In the data rows, the value 128 means zero.
What is the hidden score of each row? Scores go from 0 to 20, and 10 is about the middle. The score is a weighted sum of the row's numbers plus the product of two more (or one squared), each taken from its middle value.
(129 129 139 118 99 149 122 144 194 113 148 160 99 121 165 87 127 124 88 90 139 160 136 163 127 67 67 163 136
 154 90 137 120 111 128) >> 10
(120 122 133 145 106 81 113 136 155 92 89 71 133 154 99 128 74 130 143 133 140 136 172 150 149 134 132 145 127
 144 85 140 97 133 140) >> 9
(143 136 134 116 206 153 192 128 95 155 160 152 162 153 193 156 172 219 116 121 134 145 141 146 137 120 114 140 152
 136 125 141 137 118 150) >> 13
(123 127 129 102 147 139 121 124 94 90 136 129 116 136 117 137 149 105 125 139 118 84 151 106 106 138 145 92 118
 100 128 130 120 121 121) >> 11
(117 116 117 151 122 206 147 127 163 185 192 190 109 139 195 98 176 192 64 90 101 90 92 94 126 96 68 99 124
 95 126 132 100 67 135) >> 15
(134 127 133 104 107 126 165 115 98 114 122 163 109 113 163 126 132 151 102 128 113 97 87 100 132 122 123 88 113
 91 176 110 120 91 129) >> 11
(136 121 127 163 165 136 90 130 149 135 131 121 139 129 94 158 152 133 167 144 124 157 134 178 132 155 150 171 136
 168 124 168 165 183 126) >> 13
(137 131 124 87 144 129 94 125 106 129 141 141 134 124 132 124 143 138 123 141 105 97 154 114 143 114 136 93 90
 101 77 136 101 122 103) >> 10
(119 123 122 98 149 134 130 119 109 152 146 134 130 132 171 111 130 133 163 148 152 128 132 114 138 156 162 139 139
 141 88 139 106 165 133) >> 9
(144 120 128 149 111 134 93 120 113 157 133 127 113 135 126 127 129 166 162 149 155 132 104 120 146 180 174 128 133
 132 165 138 131 152 138) >> 15
(134 128 135 135 105 133 176 124 93 98 131 166 108 112 155 138 146 183 77 122 118 85 96 102 112 110 105 83 124
 81 140 94 126 75 135) >> 15
(137 131 139 153 90 85 146 139 180 83 94 98 113 139 164 93 79 132 126 109 160 165 159 159 147 94 103 175 116
 167 110 141 159 151 118) >> 9
(116 124 131 185 115 53 94 149 206 101 40 29 112 147 90 136 30 96 85 88 124 151 138 153 119 78 62 167 156
 151 102 129 126 107 130) >> 11
(137 125 124 165 111 68 133 123 166 114 63 72 109 153 105 123 62 122 124 121 167 150 118 140 139 101 111 151 136
 147 138 110 178 135 117) >> 12
(129 127 126 102 130 104 91 120 119 138 86 84 113 119 111 113 94 92 142 129 128 144 118 143 111 142 135 145 115
 146 136 137 166 142 115) >> 12
(133 140 131 85 137 145 122 117 94 137 155 165 136 150 104 121 148 113 101 127 91 82 121 73 142 121 127 69 115
 66 144 124 96 75 134) >> 5
(117 132 129 105 131 128 118 123 113 102 128 126 117 152 114 116 122 99 180 157 138 132 134 116 136 185 183 143 141
 141 167 163 95 163 160) >> 9
(113 126 123 126 155 160 116 126 92 145 141 137 127 137 134 157 155 142 111 132 97 71 98 76 139 134 136 71 106
 74 135 128 66 93 102) >> 8
(130 125 134 157 100 137 118 129 114 161 120 125 118 132 110 160 123 125 180 164 153 128 110 140 133 175 180 129 137
 127 154 170 150 180 121) >> 11
(108 129 135 144 155 104 170 133 118 120 110 110 145 140 132 163 115 153 130 131 108 123 144 133 120 136 125 136 138
 133 87 121 122 123 131) >> 7
(132 128 115 163 177 78 130 125 120 150 91 86 162 130 157 165 102 123 128 108 145 158 149 143 138 95 106 159 121
 162 117 125 146 157 100) >> 14
(115 126 130 180 157 145 128 131 140 125 134 125 134 141 83 160 145 99 175 143 122 136 122 148 121 164 156 166 143
 153 154 154 176 187 106) >> 14
(141 125 135 144 111 71 105 127 126 134 64 89 124 124 92 157 70 105 129 127 111 143 126 158 143 127 118 135 119
 144 134 114 149 126 116) >> 8
(114 111 133 157 60 117 156 125 149 89 123 140 106 86 144 111 111 148 140 137 158 126 101 136 133 135 135 145 135
 143 139 94 130 131 126) >> 11
(118 129 132 119 85 122 102 130 116 119 110 127 116 110 111 125 116 119 166 161 103 127 105 148 153 168 169 123 116
 125 185 124 126 142 128) >> 8
(125 130 124 178 97 56 100 138 186 102 55 79 106 130 104 129 40 85 108 103 102 146 139 160 129 102 90 161 130
 150 108 124 133 134 121) >> 4
(123 131 122 91 137 141 133 119 104 146 122 134 112 128 151 114 127 101 131 137 126 105 96 90 103 135 142 107 148
 101 184 145 134 139 131) >> 6
(118 131 140 147 131 90 152 132 118 125 102 94 166 116 101 159 115 123 140 123 140 150 146 149 134 118 123 157 136
 151 149 84 150 137 118) >> 14
(138 132 120 131 133 139 95 126 133 160 130 112 144 132 95 126 137 88 179 148 138 166 118 145 124 177 168 155 134
 158 175 138 167 171 142) >> 11
(139 132 128 125 139 113 127 121 110 134 115 115 142 140 78 155 122 125 107 119 146 115 111 111 126 118 116 119 147
 103 175 133 146 106 136) >> 10
(135 135 130 155 150 129 151 132 117 96 132 140 130 156 129 140 132 149 146 138 89 141 149 128 148 155 149 134 133
 139 122 141 137 143 135) >> 7
(124 125 128 177 97 93 107 149 183 118 85 72 116 120 148 131 80 135 129 113 155 166 148 160 116 98 101 172 132
 166 106 112 141 152 107) >> 11
(135 129 131 109 103 154 120 122 88 145 156 161 132 109 138 129 159 164 88 130 125 67 106 88 139 114 122 59 111
 59 146 127 88 72 132) >> 8
(126 122 128 156 98 155 170 140 165 131 163 177 137 106 130 126 162 185 117 121 106 160 133 189 130 115 100 151 125
 156 118 111 150 135 133) >> 13
(148 132 126 112 137 106 114 122 117 115 103 116 115 147 119 117 109 134 158 148 93 149 142 154 116 165 158 136 113
 144 111 185 141 176 142) >> 17
(126 132 110 93 163 88 116 117 117 166 97 83 162 132 148 132 115 105 139 124 133 163 151 150 128 99 118 148 109
 161 117 130 163 153 115) >> 6
(132 122 135 123 189 152 217 121 100 151 154 169 146 132 196 157 163 216 119 122 120 122 109 131 139 124 116 142 162
 132 144 130 137 118 137) >> 12
(131 127 129 87 123 182 163 128 89 170 161 186 121 100 203 132 172 183 51 96 62 75 83 92 108 77 77 62 114
 63 161 119 81 56 121) >> 7
(137 133 130 125 123 101 119 124 115 135 108 119 141 121 95 139 114 117 87 105 159 126 130 122 125 97 97 111 138
 108 133 135 111 97 144) >> 8
(140 131 133 182 108 95 148 133 168 111 87 96 118 132 115 113 78 121 134 115 157 174 100 151 134 123 116 168 163
 160 189 110 177 142 135) >> 9
(142 137 134 126 122 106 116 128 139 119 106 103 106 155 131 117 97 103 165 136 180 162 134 121 132 143 157 158 132
 158 169 167 152 157 133) >> 13
(137 125 131 167 112 197 166 135 164 145 180 190 105 132 174 115 173 174 60 85 119 116 97 100 121 74 65 100 142
 98 157 96 144 69 118) >> 10
(137 131 127 130 156 68 148 117 125 149 79 96 157 101 154 141 94 136 124 114 149 158 115 167 148 94 106 166 131
 157 163 123 131 140 125) >> 9
(119 132 132 113 92 120 118 137 112 110 130 112 124 140 101 133 124 119 175 164 164 128 154 130 139 167 180 132 134
 134 134 123 123 157 147) >> 10
(129 130 126 128 215 94 165 119 122 157 106 110 154 166 155 131 102 152 114 113 84 132 141 136 132 131 107 140 138
 142 65 144 143 126 138) >> 8
(120 129 135 102 119 125 127 133 113 121 130 110 138 124 87 125 119 98 153 151 148 122 144 112 112 171 164 120 170
 120 93 137 128 132 165) >> 7
(130 129 120 100 110 124 108 128 117 154 125 130 148 96 130 127 130 93 165 151 122 151 136 156 110 163 165 122 102
 137 128 145 143 169 124) >> 9
(133 129 130 160 142 120 97 120 108 118 126 106 131 136 98 129 127 93 173 145 143 137 131 112 131 159 171 140 134
 147 130 138 149 166 122) >> 10
(134 137 129 151 149 78 157 131 122 131 83 89 159 124 151 163 105 115 130 120 147 171 137 162 141 103 111 160 123
 162 141 104 158 142 121) >> 14
(128 125 133 108 135 144 144 122 117 117 153 148 140 131 100 116 147 108 128 133 133 112 118 92 116 134 138 105 145
 105 126 109 122 118 132) >> 8
(121 123 130 156 98 130 121 128 116 130 118 125 124 112 112 158 129 133 171 153 146 134 114 124 124 176 173 137 127
 136 167 128 126 159 129) >> 16
(114 124 126 88 142 136 124 117 102 121 131 120 132 124 136 106 142 132 119 135 127 77 106 69 123 131 139 94 116
 86 125 128 88 107 123) >> 11
(126 131 129 78 111 141 110 129 91 132 144 139 139 101 133 138 153 97 107 135 109 80 146 91 99 113 134 63 113
 74 79 123 100 105 116) >> 5
(128 134 118 123 111 141 93 138 96 154 145 151 135 122 122 165 148 125 100 125 76 93 143 102 132 122 127 66 99
 77 113 114 80 101 114) >> 6
(112 132 130 108 152 136 97 135 127 127 129 113 138 117 82 117 133 71 179 153 96 156 159 150 93 185 172 148 131
 162 83 154 130 169 147) >> 12
(129 124 123 148 112 107 114 127 135 124 100 99 130 129 108 121 96 113 167 145 131 149 127 144 117 169 159 152 127
 151 154 139 135 177 134) >> 9
(135 118 134 133 109 125 134 116 114 135 119 141 122 102 107 113 117 138 175 162 107 129 99 148 150 192 180 122 129
 140 146 140 118 149 146) >> 10
(133 120 141 164 77 144 152 126 122 104 133 156 121 85 109 138 135 148 142 144 138 111 79 121 132 160 152 119 142
 113 213 97 109 117 138) >> 13
(126 130 126 88 106 103 112 127 114 127 115 122 124 122 121 131 108 100 131 137 172 119 144 132 125 123 135 123 120
 120 144 116 107 132 130) >> 10
(122 129 124 147 165 98 153 125 125 160 82 99 145 130 182 152 100 180 117 117 87 140 107 137 148 113 101 145 121
 137 148 94 133 106 121) >> 8
(125 129 116 147 80 104 102 138 123 122 94 83 133 114 97 131 104 138 148 135 130 159 150 147 115 144 146 143 109
 147 150 163 136 164 127) >> 10
(146 136 136 131 107 66 102 133 125 151 63 69 131 127 100 145 62 79 122 115 155 150 109 142 156 95 115 140 142
 135 187 110 135 130 113) >> 10
(118 118 131 152 87 175 159 132 147 133 173 179 117 124 147 101 161 180 130 125 93 138 123 146 126 149 122 136 127
 143 113 126 151 127 137) >> 11
(138 128 122 112 176 142 144 120 103 171 149 154 139 140 180 147 150 174 134 129 133 140 142 162 140 132 127 133 116
 143 92 140 128 141 118) >> 13
(139 128 139 118 130 102 162 119 111 121 118 127 131 142 98 124 111 121 127 125 136 119 134 127 136 136 133 114 125
 125 150 124 147 113 129) >> 10
(122 135 128 112 158 205 135 137 152 145 196 192 116 165 163 113 183 133 83 103 138 104 123 96 128 93 89 104 120
 99 154 95 93 77 115) >> 10
(128 123 129 190 44 96 93 129 144 146 83 113 120 98 99 143 83 122 157 143 61 139 95 162 143 169 147 137 100
 138 168 103 160 144 116) >> 10
(139 133 132 132 76 100 126 138 164 134 98 92 117 118 142 88 81 122 147 130 196 169 114 144 146 125 132 162 158
 159 200 120 156 130 145) >> 13
(129 129 128 154 79 93 137 129 156 106 87 97 119 114 131 105 85 120 146 130 148 169 116 155 131 142 134 159 131
 160 168 107 166 145 140) >> 10
(134 128 134 90 142 139 106 124 98 128 140 134 133 125 110 125 141 124 132 142 128 94 136 100 124 145 151 99 125
 94 119 149 108 123 127) >> 11
(137 135 126 144 215 88 130 125 117 145 86 89 154 150 133 176 109 110 131 119 129 161 144 166 116 115 110 163 119
 160 106 147 150 162 115) >> 12
(129 127 131 145 91 110 116 138 116 140 105 98 150 95 101 162 116 138 92 111 109 123 129 137 122 107 97 105 121
 109 120 84 118 84 122) >> 9
(131 122 127 120 116 109 99 134 112 127 99 102 120 93 118 138 105 113 150 148 130 136 133 159 111 160 156 126 133
 137 87 154 120 157 133) >> 9
(140 128 117 164 120 193 173 136 152 148 193 190 112 147 181 121 186 161 75 96 173 113 106 82 122 88 88 100 128
 105 159 84 127 87 122) >> 11
(127 133 122 127 138 59 108 122 119 121 68 53 140 153 82 128 65 57 122 116 117 141 140 136 111 128 114 142 117
 141 97 126 155 137 135) >> 5
(113 131 133 130 105 136 113 134 114 112 131 114 124 112 93 136 124 94 178 162 140 130 125 122 116 180 181 131 151
 131 130 119 123 150 137) >> 10
(129 124 130 119 137 111 136 123 110 118 124 105 135 137 98 119 113 128 123 130 155 102 134 103 141 104 127 119 158
 111 113 112 138 121 118) >> 5
(136 133 122 83 150 144 121 126 112 126 148 142 134 131 124 122 155 118 107 127 108 98 125 93 139 105 127 91 119
 94 131 118 81 108 123) >> 7
(125 132 126 137 150 146 180 130 105 142 146 160 150 107 182 150 154 180 128 126 114 147 126 140 119 129 124 138 146
 136 117 132 136 139 132) >> 10
(123 126 132 87 97 131 144 124 92 111 149 131 142 96 119 115 150 115 115 141 153 78 122 73 110 131 145 74 149
 78 115 94 101 87 153) >> 10
(120 130 128 147 95 134 149 132 99 116 141 148 127 130 142 136 133 176 93 123 119 86 108 79 127 117 115 92 142
 78 163 90 91 88 140) >> 6
(112 130 121 95 158 144 110 114 101 149 138 151 115 144 157 119 125 122 119 128 109 86 101 79 152 133 133 104 102
 94 122 106 68 104 111) >> 9
(119 127 121 154 72 65 88 132 158 111 75 67 131 104 99 122 67 105 137 125 161 146 141 144 130 123 127 142 115
 144 127 95 124 135 116) >> 10
(124 127 129 185 189 126 115 139 215 129 118 103 150 137 106 142 148 102 121 105 155 181 122 173 136 86 87 193 129
 190 167 114 156 144 116) >> 14
(132 131 132 92 149 116 125 120 111 122 118 129 124 131 100 126 120 122 111 127 79 103 131 128 121 115 116 117 129
 109 100 137 124 122 127) >> 9
(122 134 122 101 149 116 74 124 122 135 99 86 125 144 117 106 100 81 151 129 98 148 135 124 119 150 142 142 106
 147 127 162 123 142 124) >> 7
(98 132 135 148 164 143 121 145 180 131 145 122 156 127 89 157 165 69 161 136 130 165 174 180 89 130 127 182 131
 182 104 134 148 172 133) >> 10
(132 128 124 141 123 134 102 122 116 158 114 122 114 142 119 128 110 111 170 149 105 136 110 118 125 184 170 134 127
 140 146 159 130 159 136) >> 7
(131 129 131 110 141 154 116 124 86 126 153 152 122 125 154 116 156 132 100 127 92 80 124 66 134 118 131 67 128
 76 95 123 95 90 130) >> 3
(128 133 125 106 95 125 142 123 105 140 128 137 128 117 125 123 123 95 140 139 150 121 120 104 109 157 153 107 120
 114 138 108 123 125 142) >> 10
(122 131 121 89 159 151 124 117 95 129 155 128 125 168 120 115 151 125 105 131 142 77 118 67 136 123 130 76 130
 77 104 120 101 81 131) >> 8
(119 128 113 124 132 110 128 128 117 162 110 104 143 124 159 135 124 162 137 137 154 138 138 136 119 128 134 127 111
 136 107 119 124 150 117) >> 12
(127 127 131 92 127 122 130 120 115 120 129 126 128 153 90 106 113 116 181 164 122 125 129 124 143 186 183 136 148
 134 170 144 132 163 148) >> 9
(142 126 128 152 85 118 115 132 117 163 103 125 118 105 137 146 106 140 136 135 147 135 91 127 141 146 142 124 143
 128 252 111 116 126 146) >> 8
(152 136 140 133 82 116 161 135 178 67 140 153 100 146 114 92 116 123 109 105 168 172 146 158 137 85 96 168 146
 159 135 113 182 124 137) >> 14
(139 132 126 103 157 79 84 126 121 117 58 47 125 137 116 127 71 55 126 122 143 144 129 138 120 104 115 143 127
 144 140 132 146 138 114) >> 5
(133 132 128 95 113 117 91 120 112 124 115 126 118 120 113 108 116 115 160 155 99 121 126 127 149 150 165 121 117
 122 109 139 124 146 127) >> 7
(142 120 134 108 121 115 120 119 109 103 114 118 115 125 92 126 116 109 181 162 141 128 124 137 133 179 184 133 119
 143 159 127 151 158 119) >> 16
(127 134 124 89 136 119 117 124 113 116 138 119 138 136 143 107 134 89 154 135 147 130 171 123 116 131 153 132 108
 135 99 146 132 167 117) >> 10
(113 124 118 104 129 191 145 132 157 128 191 188 121 129 191 98 182 138 74 97 143 103 132 92 131 76 81 93 98
 102 109 85 79 71 103) >> 9
(121 122 117 120 81 108 100 126 116 132 117 108 131 91 113 120 106 108 162 150 171 134 147 130 108 163 166 135 139
 137 121 131 115 166 145) >> 9
(115 121 123 134 130 115 142 124 114 115 113 106 162 88 99 124 130 109 165 146 105 147 124 135 139 163 162 134 111
 156 122 113 130 139 121) >> 7
(140 131 127 93 122 125 123 122 101 123 132 134 130 140 108 138 143 136 116 141 110 92 135 111 114 120 135 84 116
 85 119 144 137 120 129) >> 13
(142 131 120 148 109 153 116 145 194 113 161 162 105 143 159 115 139 153 53 68 135 162 143 155 143 15 31 158 128
 141 84 109 123 107 104) >> 8
(151 134 130 130 123 124 94 131 145 146 137 143 134 108 122 115 145 135 170 151 148 180 147 183 147 130 157 160 126
 169 129 158 164 192 133) >> 12
(121 133 132 81 135 135 167 118 92 83 161 172 117 140 140 116 149 169 73 115 133 65 134 75 118 89 99 86 134
 70 97 110 89 68 134) >> 15
(127 127 131 132 181 95 143 109 111 103 110 127 143 132 98 152 127 98 146 132 117 137 148 152 128 139 133 150 112
 153 91 119 173 152 111) >> 15
(117 123 118 93 147 130 92 121 109 135 133 120 134 128 102 114 121 103 148 142 116 111 138 103 134 171 161 111 121
 124 111 118 78 123 136) >> 8
(113 129 140 128 95 159 185 137 95 119 149 155 123 114 185 146 156 194 74 112 120 85 98 71 138 83 95 74 139
 68 121 77 88 51 121) >> 8
(128 127 121 128 119 141 109 125 119 124 146 137 133 125 123 116 144 132 131 135 134 113 126 108 131 137 139 114 115
 113 135 137 103 126 140) >> 10
(113 120 124 107 168 150 135 116 98 131 150 137 126 143 122 128 148 139 106 134 107 57 110 78 125 138 128 81 136
 76 87 133 90 94 132) >> 8
(115 129 119 163 117 166 144 132 167 124 174 167 136 116 143 106 168 147 113 97 119 165 111 152 127 99 90 169 119
 159 179 97 170 126 111) >> 14
(115 128 122 107 96 116 88 129 115 124 107 114 113 113 124 135 113 119 175 163 93 122 135 135 139 158 172 135 108
 132 136 126 116 167 116) >> 9
(121 130 127 156 108 185 153 142 167 127 182 186 106 133 175 111 171 157 54 81 117 106 109 93 117 72 61 103 119
 98 148 84 110 60 115) >> 11
(141 129 125 133 122 138 121 123 113 140 146 157 120 141 109 144 151 154 109 133 103 104 136 121 131 123 126 101 123
 99 79 128 143 130 130) >> 8
(143 131 141 137 121 166 157 132 135 103 171 190 107 130 155 107 168 192 98 117 104 113 117 116 157 104 113 110 130
 105 119 115 108 103 131) >> 12
(126 124 132 101 93 122 107 118 114 160 123 127 114 115 108 120 113 91 175 160 150 121 117 137 130 180 176 124 128
 132 129 126 151 151 133) >> 11
(136 133 118 143 95 142 135 129 113 125 142 155 129 111 144 138 162 158 96 125 111 100 107 97 132 105 120 84 108
 88 205 114 94 103 137) >> 10
(130 126 125 101 137 115 119 130 112 135 111 104 133 135 130 139 122 148 115 131 110 111 132 131 135 120 120 113 110
 116 107 124 89 110 137) >> 11
(141 129 133 109 112 124 124 122 103 113 124 133 124 110 112 144 138 102 127 142 144 98 112 118 129 126 144 92 121
 94 159 105 136 116 117) >> 13
(132 126 127 92 141 158 120 131 113 143 144 124 134 132 127 116 158 150 102 123 104 105 137 108 125 123 122 87 127
 100 97 144 106 94 138) >> 16
(133 133 127 95 151 163 145 121 90 146 155 171 130 145 111 142 157 130 98 129 122 73 104 69 135 127 131 68 137
 66 191 146 84 79 138) >> 7
(140 133 136 115 154 155 132 131 81 116 162 150 125 143 124 161 165 137 81 123 149 54 115 66 132 105 121 64 136
 56 142 109 71 71 123) >> 10
(131 133 127 106 178 126 187 122 95 156 150 165 167 143 188 177 173 206 117 130 141 139 162 172 130 115 112 129 94
 134 76 107 133 128 126) >> 18
(134 122 141 104 124 138 136 118 108 123 132 147 118 121 106 133 134 128 130 142 79 90 111 117 137 154 145 96 131
 102 121 141 150 103 127) >> 8
(120 133 122 130 175 80 188 123 124 125 105 94 166 148 158 132 102 144 116 113 145 134 152 118 115 110 108 141 146
 137 109 120 128 121 144) >> 11
(130 125 120 124 70 83 111 124 151 119 99 108 117 118 147 96 86 135 153 145 177 152 140 159 143 129 139 156 100
 153 122 127 148 161 127) >> 13
(138 132 130 77 123 136 132 128 102 112 151 149 129 121 132 127 144 117 111 135 168 81 135 81 139 118 138 89 137
 83 186 116 81 97 140) >> 10
(131 124 126 162 105 154 116 142 190 126 143 147 101 125 144 98 122 157 98 91 98 165 130 172 140 92 74 160 127
 158 106 165 131 120 120) >> 10
(116 125 133 122 116 134 124 132 112 143 128 119 133 131 78 152 127 97 171 163 171 117 123 126 108 180 177 126 153
 122 159 125 125 163 139) >> 9
(133 127 125 106 144 132 126 107 105 144 142 145 128 141 87 121 134 103 142 148 144 106 100 108 128 164 154 110 137
 107 157 137 145 123 147) >> 10
(126 130 121 76 128 131 117 125 107 137 121 105 127 138 130 118 132 90 163 147 129 129 129 110 115 152 168 118 126
 126 174 148 130 158 132) >> 9
(128 128 128 112 128 120 131 112 116 104 126 112 109 151 109 98 120 99 177 157 149 126 127 111 114 167 174 136 133
 141 119 140 180 161 130) >> 13
(132 134 118 135 136 187 133 134 145 151 194 194 117 156 177 101 179 183 82 102 92 120 127 84 137 88 94 99 110
 102 92 107 105 94 115) >> 10
(129 130 134 118 104 137 118 122 106 137 133 147 112 132 111 131 132 125 157 150 117 118 107 111 143 174 169 114 128
 115 174 143 123 131 134) >> 11
(120 132 133 112 124 130 111 133 121 109 131 128 132 119 76 118 126 83 180 155 88 146 148 157 127 191 177 147 129
 151 151 128 135 159 144) >> 8
(124 127 128 100 132 123 155 136 107 103 131 120 138 131 120 136 134 145 156 141 124 134 178 146 112 158 156 148 131
 148 145 158 114 160 150) >> 15
(145 136 135 125 161 94 165 128 115 128 95 117 152 108 140 146 111 118 125 122 130 147 125 154 110 129 125 135 125
 140 171 135 136 134 133) >> 12
(117 123 121 119 147 132 114 131 109 143 126 115 137 138 94 150 123 88 178 153 100 137 152 142 113 183 175 132 120
 148 99 137 126 175 116) >> 8
(125 116 126 98 95 110 111 120 114 130 113 115 128 82 134 107 106 108 168 158 135 118 110 137 144 161 170 124 131
 135 150 115 106 144 136) >> 7
(121 130 128 129 158 118 154 130 117 150 111 101 147 134 137 139 120 151 137 135 137 141 116 124 113 141 133 135 164
 133 159 118 133 130 151) >> 12
(148 134 132 102 155 147 120 123 111 125 145 151 131 134 100 126 156 130 100 126 127 102 126 107 132 106 120 87 125
 90 127 131 127 101 118) >> 13
(129 129 133 112 116 181 149 122 90 138 176 183 116 102 219 106 166 185 57 99 127 70 80 50 147 61 82 70 140
 59 141 78 64 43 122) >> 5
(122 129 126 119 163 157 124 129 117 141 158 142 135 156 90 142 151 129 112 128 116 81 127 103 135 128 126 101 146
 90 132 152 88 111 132) >> 6
(136 128 128 107 130 114 79 127 118 128 111 112 116 122 127 112 105 97 176 161 147 137 138 135 126 174 177 145 117
 147 100 135 123 180 128) >> 11
(123 126 119 190 100 43 132 136 202 103 41 58 122 134 86 114 30 73 89 89 113 161 107 153 135 89 69 159 136
 154 142 96 158 108 126) >> 4
(105 117 124 170 59 162 150 141 143 91 158 161 113 86 149 134 163 173 130 131 131 129 127 137 123 137 130 142 117
 141 136 107 119 130 128) >> 14
(132 124 128 102 129 143 144 119 116 104 154 133 136 145 111 110 151 142 120 128 155 95 141 86 119 122 134 108 134
 103 115 160 113 118 136) >> 15
(118 135 126 174 149 135 113 146 187 137 142 130 158 109 87 148 161 96 150 130 135 184 147 186 130 115 120 186 138
 182 138 107 158 166 131) >> 8
(125 126 134 113 68 94 102 132 123 85 95 102 130 70 111 121 105 97 151 141 151 140 132 150 112 135 150 141 122
 139 148 124 122 153 125) >> 13
(125 137 121 88 136 137 91 130 99 126 141 126 127 157 136 129 141 99 143 144 89 100 166 99 126 134 153 100 89
 104 123 159 94 141 123) >> 5
(129 125 131 142 113 132 120 120 116 145 129 138 124 113 118 145 133 133 158 146 128 129 122 143 129 165 157 130 132
 134 149 131 151 140 137) >> 11
(139 132 135 201 211 130 119 136 207 142 127 130 147 131 81 173 147 63 130 106 148 187 131 177 116 96 94 189 130
 188 107 140 181 156 99) >> 10
(114 124 121 123 95 145 132 128 123 130 141 143 128 117 113 114 138 120 161 147 141 132 110 118 129 174 165 134 128
 136 206 100 106 144 145) >> 10
(127 124 122 125 162 132 169 124 101 146 148 155 162 105 193 158 157 186 125 133 139 129 137 150 125 120 118 135 120
 133 110 100 124 134 125) >> 14
(144 132 121 118 223 144 199 122 94 163 160 167 163 161 224 151 176 237 109 117 112 135 170 141 140 105 108 135 122
 137 53 179 133 151 132) >> 10
(131 128 136 99 104 138 133 122 123 122 139 159 118 106 141 123 141 137 134 140 104 109 113 123 133 138 142 113 121
 109 116 132 124 121 132) >> 11
(128 124 121 118 136 117 124 117 111 143 107 100 116 146 131 115 106 128 149 139 94 122 114 123 131 153 147 128 125
 130 127 151 146 149 128) >> 7
(113 124 130 185 98 101 153 137 206 76 113 123 113 126 183 94 89 118 112 94 149 164 139 146 137 80 80 182 130
 172 96 115 128 135 117) >> 5
(130 120 124 176 111 177 128 127 132 144 164 164 115 105 161 111 162 186 105 120 114 114 81 93 119 125 119 108 156
 106 137 120 121 112 138) >> 10
(125 141 126 144 199 109 107 125 114 121 109 108 140 169 116 168 125 108 143 134 96 149 148 155 143 125 127 159 92
 152 79 143 147 161 100) >> 17
(114 129 130 128 152 110 113 133 113 112 116 110 139 133 109 159 119 104 93 110 114 108 156 122 127 100 97 109 105
 110 49 98 90 100 102) >> 11
(144 133 135 94 102 135 127 126 106 128 135 125 132 123 118 96 134 144 151 150 139 127 130 112 154 149 165 103 130
 116 147 136 139 125 134) >> 10
(127 130 120 196 80 42 93 140 199 104 40 46 114 135 106 120 32 106 93 86 146 165 125 145 151 76 75 162 129
 154 161 112 128 112 121) >> 6
(132 124 126 157 125 162 99 125 104 166 149 149 116 116 152 169 153 153 109 125 144 79 103 89 132 132 128 91 124
 84 146 156 93 100 122) >> 14
(121 130 123 152 110 121 90 125 121 131 95 106 105 121 100 137 103 85 180 147 74 144 103 132 114 185 172 148 121
 146 185 137 155 169 122) >> 12
(123 120 134 198 78 56 131 139 193 110 38 47 111 112 104 137 37 73 103 101 180 153 93 145 103 91 83 161 152
 151 182 71 183 116 109) >> 7
(133 128 126 101 123 163 118 128 135 147 168 170 124 120 151 123 157 102 145 130 147 138 143 146 125 129 139 133 115
 136 125 133 123 155 115) >> 15
(126 129 119 192 89 165 126 150 199 120 162 152 105 157 156 105 137 171 71 73 125 163 153 137 133 50 46 162 132
 152 114 121 127 112 118) >> 7
(111 129 139 105 130 151 147 130 112 109 156 162 129 116 131 137 165 143 88 120 70 68 128 100 138 100 110 78 115
 75 110 146 86 77 120) >> 5
(134 133 129 103 154 151 131 129 95 128 149 136 130 126 154 142 161 108 93 124 146 87 114 74 117 114 124 73 131
 77 125 114 92 86 133) >> 9
(129 124 122 130 88 121 91 131 105 143 109 113 126 91 114 162 134 140 134 146 127 111 116 126 114 128 149 101 112
 100 141 111 131 145 101) >> 13
(124 131 124 92 117 140 109 118 99 122 145 139 126 101 165 101 155 124 104 127 130 89 118 80 119 105 127 82 100
 85 114 121 102 97 122) >> 10
